128 stands for zero in the data rows.
In each game, the first row plays the second. By how much does the first row win? 10 means about a draw, 20 a big win and 0 a big loss. Wins can go round in a circle. Each row has two weighted sums of its numbers, A and B, taken from their middle values. A row wins by its A times the other's B, less its B times the other's A.
tensor([161, 145, 75, 101, 86, 181, 205, 158, 129, 175, 173, 94, 93, 177,
        96, 181])
tensor([135, 170, 140, 135, 137, 116, 182, 118, 120, 125, 128, 131, 136, 129,
        149, 113]) >> 7
tensor([159, 162, 133, 118, 125, 152, 141, 136, 102, 154, 150, 100, 127, 185,
        118, 156])
tensor([111, 104, 143, 137, 141, 116, 91, 119, 104, 131, 118, 125, 142, 156,
        127, 119]) >> 12
tensor([145, 127, 136, 141, 139, 116, 128, 117, 131, 112, 119, 144, 137, 108,
        149, 115])
tensor([168, 133, 114, 129, 121, 117, 128, 126, 177, 100, 124, 156, 117, 62,
        165, 118]) >> 10
tensor([158, 135, 111, 126, 118, 128, 148, 129, 164, 111, 130, 143, 119, 86,
        147, 127])
tensor([137, 108, 100, 94, 96, 137, 83, 162, 165, 153, 140, 102, 90, 113,
        103, 159]) >> 12
tensor([145, 145, 140, 132, 136, 107, 148, 122, 119, 124, 124, 130, 135, 122,
        155, 110])
tensor([126, 108, 109, 117, 113, 135, 114, 140, 134, 142, 143, 119, 124, 134,
        124, 131]) >> 14
tensor([129, 131, 165, 165, 166, 88, 134, 90, 99, 93, 96, 163, 166, 133,
        168, 88])
tensor([151, 133, 114, 117, 114, 129, 141, 140, 136, 144, 149, 112, 117, 139,
        142, 128]) >> 10
tensor([141, 119, 144, 145, 145, 111, 120, 114, 125, 110, 116, 145, 145, 124,
        153, 113])
tensor([128, 101, 143, 138, 140, 115, 102, 115, 109, 122, 120, 132, 143, 145,
        142, 113]) >> 12
tensor([115, 125, 139, 144, 142, 116, 127, 115, 117, 116, 109, 136, 140, 126,
        134, 115])
tensor([145, 151, 105, 121, 112, 124, 149, 133, 178, 114, 130, 145, 109, 72,
        143, 126]) >> 9
tensor([90, 100, 141, 144, 143, 113, 100, 114, 124, 109, 100, 146, 145, 116,
        123, 110])
tensor([102, 137, 124, 116, 119, 141, 134, 129, 139, 130, 127, 130, 118, 106,
        95, 147]) >> 11
tensor([147, 114, 112, 101, 106, 145, 114, 155, 151, 147, 148, 107, 115, 123,
        119, 148])
tensor([155, 170, 110, 107, 108, 153, 165, 149, 155, 137, 146, 120, 102, 98,
        115, 157]) >> 13
tensor([108, 113, 151, 143, 148, 111, 121, 110, 112, 111, 108, 145, 149, 130,
        137, 107])
tensor([114, 149, 114, 111, 112, 155, 131, 156, 130, 149, 147, 97, 104, 167,
        98, 151]) >> 11
tensor([119, 121, 132, 140, 136, 123, 123, 115, 118, 116, 113, 141, 144, 133,
        128, 122])
tensor([139, 133, 117, 120, 118, 125, 134, 138, 143, 139, 133, 126, 121, 118,
        134, 128]) >> 11
tensor([124, 141, 175, 173, 175, 85, 152, 82, 79, 93, 94, 163, 177, 154,
        173, 81])
tensor([106, 125, 106, 99, 103, 142, 114, 152, 152, 149, 141, 110, 105, 108,
        113, 131]) >> 16
tensor([144, 127, 129, 134, 131, 122, 123, 120, 120, 123, 132, 133, 133, 131,
        141, 125])
tensor([77, 90, 132, 146, 139, 106, 78, 111, 115, 110, 88, 143, 151, 133,
        118, 107]) >> 10
tensor([140, 110, 125, 134, 128, 124, 115, 125, 138, 117, 126, 139, 126, 109,
        140, 125])
tensor([152, 122, 120, 123, 121, 131, 134, 134, 125, 135, 142, 120, 124, 126,
        143, 125]) >> 10
tensor([97, 121, 133, 141, 137, 120, 121, 118, 134, 112, 105, 141, 133, 118,
        117, 118])
tensor([143, 189, 113, 114, 114, 143, 169, 136, 152, 130, 139, 123, 106, 97,
        111, 152]) >> 8
tensor([133, 148, 124, 96, 109, 166, 142, 181, 144, 173, 184, 93, 111, 165,
        109, 152])
tensor([165, 92, 94, 77, 84, 167, 131, 172, 158, 175, 175, 76, 89, 157,
        118, 160]) >> 16
tensor([114, 149, 115, 116, 116, 142, 140, 151, 144, 144, 137, 107, 113, 127,
        94, 154])
tensor([175, 159, 97, 106, 100, 138, 147, 149, 169, 132, 148, 120, 96, 105,
        145, 140]) >> 11
tensor([141, 108, 115, 124, 120, 132, 103, 139, 157, 127, 131, 134, 118, 99,
        135, 131])
tensor([174, 148, 66, 90, 77, 164, 137, 168, 151, 180, 179, 90, 77, 159,
        106, 177]) >> 6
tensor([111, 127, 159, 161, 161, 93, 131, 97, 104, 99, 96, 156, 159, 132,
        153, 93])
tensor([145, 147, 126, 121, 123, 138, 147, 139, 139, 138, 142, 123, 121, 122,
        127, 139]) >> 11
tensor([149, 134, 106, 101, 102, 141, 118, 155, 161, 144, 150, 114, 97, 88,
        128, 140])
tensor([131, 124, 145, 154, 151, 117, 127, 106, 127, 100, 109, 158, 149, 116,
        141, 116]) >> 11
tensor([119, 138, 122, 99, 110, 160, 126, 154, 132, 152, 150, 92, 102, 138,
        97, 153])
tensor([129, 149, 125, 121, 124, 141, 158, 140, 131, 142, 143, 119, 115, 127,
        123, 135]) >> 10
tensor([156, 138, 128, 130, 130, 123, 144, 123, 138, 119, 128, 138, 130, 108,
        150, 122])
tensor([104, 130, 155, 147, 152, 118, 118, 113, 105, 117, 110, 138, 149, 143,
        122, 119]) >> 10
tensor([107, 98, 151, 150, 151, 98, 101, 103, 110, 105, 99, 151, 153, 137,
        150, 94])
tensor([120, 103, 117, 102, 109, 147, 110, 147, 141, 144, 138, 111, 110, 155,
        108, 141]) >> 11
tensor([137, 167, 100, 99, 99, 173, 143, 158, 146, 153, 151, 99, 104, 117,
        96, 166])
tensor([142, 127, 116, 115, 115, 133, 131, 148, 144, 144, 141, 114, 108, 128,
        131, 135]) >> 13
tensor([154, 156, 127, 118, 122, 137, 160, 130, 126, 134, 147, 119, 113, 130,
        143, 130])
tensor([124, 134, 114, 88, 101, 141, 87, 156, 128, 166, 166, 82, 94, 119,
        72, 182]) >> 12
tensor([135, 127, 151, 156, 154, 107, 125, 102, 113, 100, 105, 158, 155, 123,
        150, 110])
tensor([74, 72, 188, 186, 188, 79, 64, 70, 68, 82, 64, 175, 190, 150,
        142, 79]) >> 10
tensor([135, 131, 120, 120, 120, 145, 115, 147, 122, 157, 154, 102, 124, 152,
        112, 148])
tensor([140, 129, 135, 140, 137, 121, 136, 113, 121, 111, 123, 143, 140, 120,
        143, 122]) >> 11
tensor([90, 93, 159, 159, 161, 100, 84, 97, 105, 99, 91, 157, 159, 135,
        131, 100])
tensor([103, 95, 120, 129, 126, 122, 101, 122, 113, 131, 112, 126, 130, 141,
        119, 120]) >> 9
tensor([116, 144, 167, 165, 168, 99, 146, 89, 81, 99, 97, 156, 173, 151,
        147, 99])
tensor([129, 117, 113, 128, 121, 119, 120, 130, 167, 109, 115, 145, 123, 85,
        137, 120]) >> 10
tensor([93, 64, 169, 174, 173, 86, 63, 82, 99, 82, 76, 174, 172, 120,
        147, 87])
tensor([154, 102, 136, 128, 132, 121, 91, 127, 123, 130, 132, 124, 127, 141,
        149, 122]) >> 11
tensor([114, 117, 164, 161, 163, 89, 126, 94, 86, 105, 95, 151, 164, 155,
        159, 89])
tensor([117, 120, 143, 145, 144, 120, 118, 111, 127, 105, 109, 148, 142, 109,
        126, 122]) >> 10
tensor([104, 137, 129, 122, 126, 151, 126, 137, 126, 134, 136, 123, 122, 133,
        98, 144])
tensor([120, 110, 138, 137, 139, 116, 111, 114, 116, 118, 111, 138, 144, 135,
        133, 118]) >> 10
tensor([91, 166, 78, 96, 86, 173, 141, 160, 135, 176, 166, 76, 100, 175,
        53, 181])
tensor([128, 97, 98, 109, 102, 152, 116, 162, 152, 153, 156, 95, 101, 131,
        118, 138]) >> 16
tensor([107, 86, 181, 179, 182, 92, 83, 76, 74, 88, 85, 170, 184, 155,
        150, 93])
tensor([135, 115, 146, 134, 140, 126, 117, 118, 102, 130, 129, 126, 138, 151,
        131, 127]) >> 10
tensor([133, 111, 137, 144, 139, 116, 114, 114, 121, 111, 118, 144, 142, 126,
        146, 114])
tensor([160, 160, 117, 119, 117, 159, 124, 142, 93, 167, 158, 89, 124, 170,
        112, 165]) >> 9
tensor([110, 119, 111, 121, 115, 125, 117, 137, 171, 116, 115, 140, 114, 89,
        121, 122])
tensor([117, 112, 133, 115, 125, 145, 102, 138, 116, 149, 138, 105, 123, 147,
        106, 142]) >> 9
tensor([110, 118, 134, 130, 131, 128, 106, 124, 113, 125, 119, 129, 135, 140,
        119, 126])
tensor([136, 122, 128, 128, 129, 128, 120, 129, 124, 132, 139, 125, 132, 125,
        136, 127]) >> 8
tensor([145, 144, 148, 144, 146, 119, 142, 113, 99, 125, 127, 135, 150, 157,
        150, 116])
tensor([112, 95, 117, 125, 121, 134, 101, 141, 134, 145, 135, 112, 117, 130,
        121, 123]) >> 8
tensor([148, 143, 118, 116, 117, 146, 151, 146, 120, 157, 157, 94, 109, 167,
        120, 148])
tensor([132, 139, 113, 113, 113, 137, 141, 146, 170, 126, 133, 131, 105, 104,
        132, 125]) >> 9
tensor([157, 140, 126, 127, 126, 127, 151, 132, 135, 130, 139, 130, 125, 124,
        150, 124])
tensor([135, 124, 128, 134, 132, 128, 121, 122, 143, 111, 122, 144, 128, 101,
        130, 130]) >> 11
tensor([111, 117, 158, 158, 159, 92, 116, 96, 103, 98, 93, 157, 161, 132,
        154, 92])
tensor([136, 149, 159, 158, 160, 95, 155, 98, 97, 105, 106, 152, 157, 142,
        163, 97]) >> 9
tensor([158, 148, 134, 120, 126, 132, 137, 134, 129, 134, 142, 125, 120, 134,
        138, 135])
tensor([105, 88, 138, 147, 143, 119, 82, 112, 129, 104, 101, 150, 139, 113,
        127, 116]) >> 9
tensor([68, 88, 179, 178, 179, 59, 93, 78, 67, 93, 62, 162, 183, 163,
        159, 59])
tensor([127, 144, 100, 104, 102, 153, 169, 146, 118, 163, 148, 98, 125, 187,
        98, 156]) >> 7
tensor([131, 136, 94, 105, 99, 136, 151, 144, 157, 140, 142, 113, 98, 90,
        118, 140])
tensor([102, 104, 133, 139, 137, 117, 101, 118, 129, 115, 106, 139, 132, 124,
        125, 116]) >> 13
tensor([103, 119, 134, 140, 136, 113, 119, 118, 137, 114, 107, 144, 135, 111,
        126, 114])
tensor([127, 122, 160, 158, 160, 95, 130, 97, 104, 100, 98, 157, 159, 134,
        160, 93]) >> 11
tensor([111, 120, 169, 169, 169, 94, 120, 86, 89, 93, 90, 163, 172, 144,
        153, 93])
tensor([117, 129, 148, 156, 152, 103, 134, 101, 114, 100, 99, 156, 155, 127,
        145, 104]) >> 10
tensor([87, 104, 162, 164, 163, 96, 101, 91, 100, 93, 84, 164, 166, 132,
        135, 96])
tensor([113, 103, 139, 134, 137, 122, 91, 119, 121, 124, 117, 133, 133, 138,
        126, 122]) >> 11
tensor([105, 141, 108, 109, 109, 133, 137, 142, 140, 142, 146, 113, 118, 123,
        111, 133])
tensor([166, 163, 125, 124, 124, 135, 158, 135, 150, 125, 142, 131, 121, 107,
        144, 135]) >> 8
tensor([99, 88, 98, 118, 107, 131, 109, 143, 133, 141, 128, 111, 123, 133,
        111, 128])
tensor([181, 141, 114, 118, 115, 131, 139, 132, 128, 135, 146, 120, 120, 134,
        154, 133]) >> 10
tensor([171, 122, 94, 89, 91, 145, 132, 151, 131, 166, 170, 88, 96, 150,
        129, 156])
tensor([132, 155, 151, 144, 147, 124, 155, 112, 98, 122, 125, 134, 144, 148,
        139, 119]) >> 10
tensor([96, 94, 174, 177, 176, 75, 92, 78, 89, 82, 73, 175, 177, 133,
        163, 74])
tensor([126, 158, 174, 171, 173, 94, 160, 86, 66, 105, 103, 150, 178, 170,
        159, 97]) >> 11
tensor([158, 153, 91, 89, 89, 154, 107, 176, 152, 169, 167, 66, 90, 120,
        101, 172])
tensor([144, 125, 118, 128, 124, 124, 124, 126, 155, 113, 127, 145, 123, 91,
        141, 124]) >> 10
tensor([77, 116, 111, 92, 101, 205, 240, 157, 108, 168, 162, 85, 102, 186,
        75, 148])
tensor([122, 91, 136, 135, 136, 120, 88, 119, 105, 128, 124, 125, 139, 155,
        128, 124]) >> 11
tensor([156, 151, 131, 137, 133, 127, 149, 120, 127, 117, 128, 138, 138, 120,
        143, 129])
tensor([140, 124, 114, 117, 115, 135, 136, 137, 158, 124, 132, 131, 113, 90,
        131, 131]) >> 11
tensor([115, 130, 131, 125, 129, 152, 143, 132, 131, 141, 136, 119, 128, 136,
        105, 144])
tensor([155, 153, 117, 128, 122, 135, 143, 126, 146, 119, 132, 141, 120, 101,
        137, 136]) >> 13
tensor([150, 138, 99, 120, 108, 131, 124, 136, 160, 126, 136, 131, 107, 85,
        138, 132])
tensor([100, 82, 166, 157, 161, 97, 82, 96, 81, 112, 99, 146, 166, 169,
        139, 99]) >> 11
tensor([116, 132, 153, 155, 155, 90, 138, 98, 121, 93, 91, 164, 154, 110,
        158, 91])
tensor([133, 152, 124, 124, 123, 136, 148, 128, 139, 124, 135, 134, 126, 108,
        124, 137]) >> 12
tensor([148, 150, 141, 140, 140, 119, 163, 115, 116, 118, 121, 136, 141, 128,
        151, 117])
tensor([138, 106, 91, 101, 95, 172, 145, 162, 159, 146, 148, 107, 110, 114,
        89, 172]) >> 15
tensor([130, 141, 130, 130, 129, 119, 141, 127, 132, 125, 122, 134, 129, 124,
        133, 124])
tensor([154, 178, 82, 104, 92, 135, 172, 150, 187, 132, 149, 127, 94, 76,
        135, 138]) >> 9
tensor([124, 142, 88, 105, 96, 146, 146, 156, 153, 152, 145, 110, 99, 92,
        104, 149])
tensor([153, 180, 36, 83, 58, 183, 178, 181, 166, 176, 170, 89, 104, 115,
        103, 169]) >> 7
tensor([105, 136, 147, 135, 142, 138, 131, 123, 90, 139, 134, 112, 137, 168,
        103, 140])
tensor([118, 137, 133, 135, 134, 117, 123, 120, 134, 116, 115, 141, 128, 106,
        135, 115]) >> 10
tensor([124, 117, 129, 131, 130, 116, 115, 120, 109, 127, 122, 124, 133, 154,
        135, 119])
tensor([121, 92, 113, 116, 115, 148, 92, 144, 145, 138, 136, 119, 113, 112,
        104, 147]) >> 8
tensor([103, 168, 106, 92, 99, 179, 153, 180, 138, 171, 167, 77, 115, 168,
        91, 151])
tensor([147, 173, 117, 119, 118, 134, 185, 133, 157, 118, 125, 140, 115, 87,
        140, 130]) >> 18
tensor([70, 70, 142, 122, 133, 127, 92, 135, 104, 147, 127, 110, 134, 155,
        100, 120])
tensor([142, 131, 108, 99, 102, 169, 153, 166, 139, 175, 173, 76, 75, 161,
        118, 148]) >> 7
tensor([149, 141, 121, 133, 127, 123, 152, 127, 129, 123, 130, 134, 128, 119,
        148, 121])
tensor([130, 140, 122, 124, 122, 127, 138, 131, 138, 128, 129, 128, 121, 121,
        130, 126]) >> 10
tensor([133, 94, 122, 82, 101, 177, 119, 177, 156, 168, 169, 95, 95, 93,
        59, 201])
tensor([141, 146, 144, 147, 145, 107, 144, 112, 130, 105, 115, 149, 141, 112,
        157, 108]) >> 6
tensor([134, 126, 134, 132, 133, 129, 143, 122, 124, 123, 128, 133, 136, 129,
        137, 124])
tensor([123, 143, 99, 96, 97, 176, 131, 164, 137, 165, 158, 86, 83, 147,
        78, 175]) >> 18
tensor([174, 157, 134, 139, 136, 123, 171, 115, 138, 105, 128, 151, 136, 98,
        164, 120])
tensor([102, 131, 132, 138, 137, 117, 135, 118, 122, 119, 110, 141, 133, 119,
        123, 116]) >> 13
tensor([104, 94, 162, 167, 166, 83, 90, 88, 106, 88, 82, 168, 166, 122,
        161, 82])
tensor([139, 119, 133, 138, 136, 121, 123, 120, 149, 106, 116, 150, 127, 95,
        146, 117]) >> 10
tensor([98, 98, 125, 133, 129, 124, 106, 122, 96, 137, 124, 121, 140, 173,
        120, 118])
tensor([156, 153, 124, 138, 131, 111, 159, 115, 154, 101, 119, 156, 127, 87,
        164, 109]) >> 10
tensor([145, 143, 169, 162, 166, 101, 152, 92, 71, 112, 114, 145, 171, 171,
        166, 98])
tensor([141, 108, 137, 147, 142, 116, 117, 111, 127, 105, 113, 153, 140, 112,
        146, 117]) >> 10
tensor([139, 170, 156, 157, 157, 113, 181, 101, 115, 98, 110, 157, 155, 123,
        151, 112])
tensor([125, 140, 141, 141, 142, 125, 148, 122, 101, 135, 130, 121, 141, 164,
        130, 124]) >> 9
tensor([167, 161, 125, 126, 125, 132, 150, 129, 140, 121, 139, 131, 121, 103,
        146, 137])
tensor([139, 130, 141, 135, 138, 126, 123, 119, 124, 118, 124, 138, 133, 122,
        136, 126]) >> 10
tensor([141, 97, 142, 149, 146, 114, 101, 107, 117, 106, 116, 152, 147, 123,
        149, 114])
tensor([138, 149, 103, 113, 107, 145, 164, 145, 147, 139, 144, 113, 121, 108,
        119, 145]) >> 10
tensor([151, 198, 85, 93, 87, 175, 145, 170, 170, 165, 167, 81, 87, 159,
        94, 177])
tensor([99, 97, 157, 157, 158, 94, 101, 98, 104, 99, 91, 156, 158, 130,
        146, 94]) >> 14
tensor([115, 90, 139, 139, 140, 111, 85, 116, 134, 113, 108, 146, 136, 112,
        136, 112])
tensor([153, 153, 77, 93, 84, 170, 157, 150, 158, 152, 155, 111, 87, 101,
        111, 161]) >> 6
tensor([96, 102, 114, 118, 116, 120, 95, 143, 136, 143, 127, 122, 118, 129,
        117, 121])
tensor([130, 160, 107, 85, 96, 150, 118, 160, 147, 158, 147, 107, 101, 146,
        95, 162]) >> 5
tensor([108, 128, 71, 82, 75, 202, 176, 186, 168, 200, 186, 78, 73, 160,
        77, 166])
tensor([136, 108, 148, 154, 151, 99, 114, 101, 106, 105, 109, 151, 153, 132,
        162, 98]) >> 6
tensor([106, 101, 132, 141, 137, 117, 95, 116, 154, 99, 97, 158, 131, 84,
        125, 116])
tensor([161, 152, 115, 120, 117, 132, 149, 135, 170, 116, 131, 137, 112, 82,
        141, 136]) >> 10
tensor([159, 143, 143, 139, 141, 118, 139, 115, 92, 129, 136, 127, 148, 161,
        152, 124])
tensor([127, 115, 167, 168, 169, 92, 116, 88, 85, 99, 99, 157, 171, 154,
        165, 92]) >> 9
tensor([127, 128, 126, 126, 126, 129, 117, 131, 146, 120, 119, 133, 129, 116,
        125, 133])
tensor([113, 63, 95, 86, 90, 164, 149, 179, 154, 175, 173, 83, 74, 124,
        99, 147]) >> 9
tensor([124, 148, 127, 120, 123, 141, 136, 139, 141, 138, 135, 118, 126, 115,
        111, 144])
tensor([144, 136, 156, 158, 158, 100, 141, 97, 104, 99, 109, 157, 158, 133,
        165, 100]) >> 9
tensor([155, 139, 75, 78, 74, 170, 173, 162, 167, 155, 169, 89, 89, 107,
        109, 164])
tensor([100, 97, 156, 161, 160, 95, 100, 97, 103, 99, 94, 157, 157, 132,
        144, 96]) >> 10
tensor([142, 158, 146, 148, 148, 105, 156, 107, 119, 106, 116, 152, 145, 123,
        157, 111])
tensor([144, 124, 136, 138, 137, 113, 133, 121, 122, 122, 128, 133, 140, 136,
        154, 114]) >> 12
tensor([154, 130, 128, 124, 125, 134, 138, 135, 134, 133, 139, 120, 124, 137,
        145, 127])
tensor([153, 149, 92, 115, 102, 150, 144, 147, 160, 135, 143, 122, 104, 113,
        120, 150]) >> 7
tensor([92, 113, 116, 132, 123, 129, 104, 129, 140, 125, 114, 130, 121, 102,
        102, 135])
tensor([109, 115, 143, 151, 148, 108, 115, 105, 139, 93, 94, 163, 139, 97,
        137, 107]) >> 8
tensor([146, 107, 109, 100, 104, 137, 112, 143, 126, 158, 152, 100, 100, 153,
        129, 138])
tensor([152, 150, 123, 132, 127, 127, 151, 126, 123, 128, 141, 125, 125, 126,
        140, 129]) >> 10
tensor([112, 121, 148, 152, 149, 97, 123, 101, 114, 99, 100, 158, 151, 123,
        153, 94])
tensor([130, 125, 109, 122, 113, 119, 106, 136, 158, 121, 125, 130, 106, 101,
        134, 123]) >> 9
tensor([128, 132, 153, 151, 153, 117, 137, 105, 102, 111, 111, 145, 151, 146,
        139, 116])
tensor([145, 131, 130, 139, 135, 115, 134, 121, 152, 104, 115, 149, 128, 89,
        152, 115]) >> 10
tensor([123, 110, 129, 132, 130, 119, 103, 129, 148, 117, 116, 138, 120, 97,
        134, 119])
tensor([138, 120, 106, 116, 111, 138, 149, 146, 159, 131, 137, 123, 104, 102,
        132, 130]) >> 10
tensor([130, 132, 136, 143, 141, 113, 136, 113, 145, 99, 108, 157, 137, 95,
        145, 113])
tensor([88, 118, 159, 158, 159, 97, 109, 101, 91, 111, 96, 146, 158, 152,
        133, 99]) >> 11
tensor([114, 123, 96, 107, 102, 139, 112, 147, 170, 126, 134, 127, 100, 102,
        111, 137])
tensor([127, 126, 125, 138, 131, 107, 137, 117, 159, 98, 108, 156, 127, 80,
        149, 106]) >> 9
tensor([139, 125, 143, 152, 148, 108, 124, 108, 118, 105, 113, 150, 148, 124,
        155, 108])
tensor([136, 126, 115, 130, 123, 120, 125, 126, 142, 123, 120, 127, 126, 120,
        141, 119]) >> 9
tensor([112, 92, 126, 121, 124, 137, 116, 136, 133, 133, 127, 122, 122, 150,
        120, 127])
tensor([108, 112, 174, 172, 175, 89, 114, 85, 74, 100, 92, 156, 176, 165,
        153, 90]) >> 10
tensor([83, 93, 90, 95, 90, 152, 118, 167, 156, 159, 159, 94, 90, 147,
        89, 139])
tensor([130, 151, 96, 93, 93, 186, 172, 171, 169, 173, 177, 75, 72, 99,
        70, 189]) >> 13
tensor([121, 111, 134, 147, 142, 107, 105, 110, 150, 93, 99, 164, 135, 86,
        145, 106])
tensor([107, 113, 175, 173, 175, 88, 127, 82, 77, 94, 87, 163, 177, 153,
        155, 89]) >> 11
tensor([142, 159, 125, 126, 127, 133, 147, 134, 136, 128, 141, 120, 124, 120,
        125, 139])
tensor([140, 165, 132, 122, 126, 138, 156, 131, 136, 126, 138, 128, 119, 127,
        126, 138]) >> 9
tensor([157, 134, 59, 65, 60, 155, 175, 191, 156, 176, 178, 80, 78, 108,
        108, 163])
tensor([111, 97, 148, 136, 143, 115, 101, 117, 118, 119, 115, 136, 145, 132,
        130, 114]) >> 11
tensor([149, 143, 116, 125, 120, 137, 151, 134, 159, 117, 129, 139, 120, 90,
        139, 129])
tensor([169, 173, 123, 128, 126, 126, 169, 138, 147, 129, 137, 131, 114, 112,
        150, 131]) >> 9
tensor([135, 136, 146, 143, 145, 115, 137, 111, 105, 119, 125, 137, 144, 141,
        141, 119])
tensor([110, 143, 138, 146, 143, 111, 140, 114, 125, 110, 101, 145, 141, 128,
        130, 114]) >> 9
tensor([137, 145, 154, 146, 151, 117, 155, 110, 111, 112, 117, 144, 149, 134,
        145, 116])
tensor([116, 138, 131, 136, 134, 124, 134, 120, 133, 118, 118, 138, 130, 109,
        121, 127]) >> 11
tensor([107, 121, 169, 169, 170, 97, 122, 87, 82, 99, 95, 158, 172, 151,
        149, 95])
tensor([94, 151, 123, 103, 113, 165, 136, 140, 138, 143, 133, 111, 129, 154,
        72, 164]) >> 12
tensor([158, 138, 143, 143, 142, 122, 144, 114, 122, 110, 126, 144, 143, 125,
        154, 120])
tensor([130, 106, 72, 60, 64, 157, 101, 179, 135, 202, 187, 75, 99, 156,
        90, 167]) >> 13
tensor([127, 144, 141, 140, 140, 119, 142, 120, 104, 129, 126, 125, 143, 154,
        139, 118])
tensor([151, 170, 116, 100, 107, 154, 152, 162, 157, 152, 162, 102, 93, 105,
        115, 156]) >> 10
tensor([61, 62, 165, 165, 166, 89, 54, 91, 81, 105, 76, 153, 173, 164,
        124, 89])
tensor([128, 149, 135, 132, 135, 124, 146, 122, 128, 124, 122, 137, 127, 123,
        130, 126]) >> 8
tensor([76, 101, 141, 103, 122, 163, 122, 155, 123, 166, 157, 98, 114, 163,
        66, 160])
tensor([138, 174, 128, 106, 116, 145, 145, 142, 133, 146, 150, 109, 110, 118,
        111, 153]) >> 11
tensor([89, 148, 136, 122, 128, 136, 141, 131, 118, 135, 126, 120, 130, 145,
        102, 131])
tensor([162, 147, 118, 113, 116, 143, 118, 144, 135, 144, 139, 108, 100, 137,
        123, 153]) >> 19
tensor([115, 173, 128, 85, 106, 169, 145, 167, 122, 168, 162, 79, 95, 167,
        74, 175])
tensor([165, 140, 108, 111, 109, 135, 143, 139, 163, 131, 141, 123, 105, 90,
        143, 135]) >> 8
tensor([117, 109, 125, 110, 118, 150, 123, 144, 141, 155, 146, 115, 117, 147,
        107, 143])
tensor([143, 148, 150, 140, 145, 115, 149, 109, 108, 118, 119, 140, 151, 141,
        146, 119]) >> 8
